Small tables with named rows and columns. After each table, cells are looked up by row and column.

laso:
|  | perogid | detim | kegepi | tekinet | medon | kulor | lokik | duvis | bif | bedo |
|---|---|---|---|---|---|---|---|---|---|---|
| tapi | 123 | 118 | 147 | 136 | 211 | 103 | 147 | 140 | 174 | 246 |
| mipiz | 205 | 141 | 182 | 173 | 174 | 148 | 133 | 45 | 135 | 164 |
| bubetuz | 130 | 183 | 130 | 158 | 134 | 185 | 166 | 143 | 117 | 144 |
| kub | 147 | 175 | 144 | 146 | 140 | 185 | 175 | 143 | 143 | 140 |
| nibotu | 185 | 187 | 139 | 206 | 147 | 144 | 76 | 178 | 172 | 152 |
| fige | 216 | 162 | 183 | 179 | 134 | 164 | 113 | 184 | 182 | 151 |
| vofin | 151 | 140 | 159 | 161 | 148 | 158 | 161 | 145 | 140 | 146 |
| novavu | 93 | 192 | 87 | 181 | 77 | 116 | 146 | 169 | 121 | 212 |
| zavur | 138 | 191 | 161 | 133 | 115 | 237 | 195 | 143 | 120 | 151 |
| zolebe | 166 | 159 | 168 | 143 | 150 | 183 | 175 | 162 | 142 | 153 |
| nenodi | 160 | 158 | 159 | 150 | 153 | 157 | 152 | 154 | 160 | 155 |
| sozisu | 81 | 113 | 160 | 167 | 139 | 96 | 171 | 228 | 163 | 219 |

bubetuz, bif -> 117
nibotu, perogid -> 185
zolebe, bedo -> 153
zavur, tekinet -> 133
tapi, kegepi -> 147
vofin, bedo -> 146

fovepi.tsv
	rufesa	pibem	tage	revodag	tapeve	tirivob
mezusin	82	29	12	95	89	44
vivake	90	26	91	73	16	90
nadozu	89	60	56	68	75	75
damo	63	86	36	76	25	86
did	96	83	30	14	20	16
fod	96	87	67	69	74	68
nur	67	68	41	52	92	44

rufesa of mezusin = 82
tirivob of vivake = 90
revodag of vivake = 73
tage of fod = 67
tage of vivake = 91
pibem of mezusin = 29
tirivob of did = 16
tirivob of mezusin = 44
revodag of nur = 52
tapeve of did = 20
tapeve of mezusin = 89

vovepog:
,pibunap,leza,vedek,valepe,bezer,bip
kede,0.5,0.5,0.3,0.4,0.4,1.0
tugu,0.9,0.6,0.8,0.8,0.4,0.4
mulu,0.5,0.5,0.3,0.4,0.4,1.0
potizi,0.7,0.4,0.2,0.4,0.3,0.6
dapul,0.7,0.4,0.2,0.4,0.3,0.6
lidu,0.7,0.4,0.2,0.4,0.3,0.6
lop,0.4,0.7,0.8,0.6,0.2,0.7
sovani,0.9,0.2,0.7,0.6,0.5,0.5
kuni,0.5,0.5,0.3,0.4,0.4,1.0

What is the vedek of kuni in vovepog? 0.3
What is the leza of potizi in vovepog? 0.4
What is the valepe of potizi in vovepog? 0.4
What is the bezer of sovani in vovepog? 0.5
What is the bezer of tugu in vovepog? 0.4
What is the valepe of dapul in vovepog? 0.4
What is the bezer of kuni in vovepog? 0.4
What is the pibunap of lop in vovepog? 0.4

tivifu =
	geb	lib	ver	vizu	sovem
ligat	240	209	227	185	166
sogep	141	84	108	62	178
kon	36	181	64	115	101
sal	203	75	71	182	183
kisa	64	72	228	214	215
biz	230	154	79	49	65
sorene	242	237	54	119	160
budig	226	57	85	173	191
bize	95	62	143	240	93

geb of budig: 226
sovem of bize: 93
geb of sal: 203
lib of budig: 57
vizu of ligat: 185
ver of kisa: 228
sovem of sal: 183
lib of kisa: 72
ver of kon: 64
lib of kon: 181
vizu of sorene: 119
lib of sorene: 237
ver of sogep: 108
geb of ligat: 240
vizu of bize: 240
geb of kisa: 64
lib of ligat: 209
geb of sogep: 141
sovem of budig: 191
Which row has the largest ver? kisa

zunem
|  | tor | muzo | tigu | bikoze | diseken | lidin | butif |
|---|---|---|---|---|---|---|---|
| kav | 65 | 64 | 64 | 64 | 65 | 65 | 64 |
| rabota | 43 | 74 | 54 | 56 | 74 | 68 | 62 |
| lik | 63 | 69 | 63 | 69 | 64 | 46 | 59 |
| vonoviz | 64 | 64 | 64 | 64 | 64 | 65 | 64 |
| pire | 64 | 64 | 65 | 64 | 64 | 64 | 64 |
| bamenif | 77 | 68 | 51 | 72 | 81 | 69 | 69 |
| rinako | 66 | 54 | 71 | 72 | 57 | 78 | 52 |
| gafa | 64 | 64 | 64 | 64 | 64 | 65 | 64 |
| rol | 76 | 71 | 49 | 74 | 80 | 68 | 67 |
| mur | 72 | 56 | 80 | 61 | 62 | 84 | 44 |
| samodi | 60 | 54 | 29 | 72 | 80 | 50 | 15 |
| saz | 69 | 55 | 56 | 56 | 66 | 54 | 64 |

mur, butif -> 44
pire, bikoze -> 64
saz, tigu -> 56
gafa, muzo -> 64
vonoviz, butif -> 64
rol, bikoze -> 74
mur, tor -> 72
rol, tor -> 76
saz, muzo -> 55
saz, bikoze -> 56
lik, muzo -> 69
gafa, butif -> 64
rabota, muzo -> 74
rol, tigu -> 49
mur, bikoze -> 61
lik, tigu -> 63
rabota, bikoze -> 56
rol, muzo -> 71
gafa, lidin -> 65
lik, butif -> 59
Row with the largest diseken: bamenif

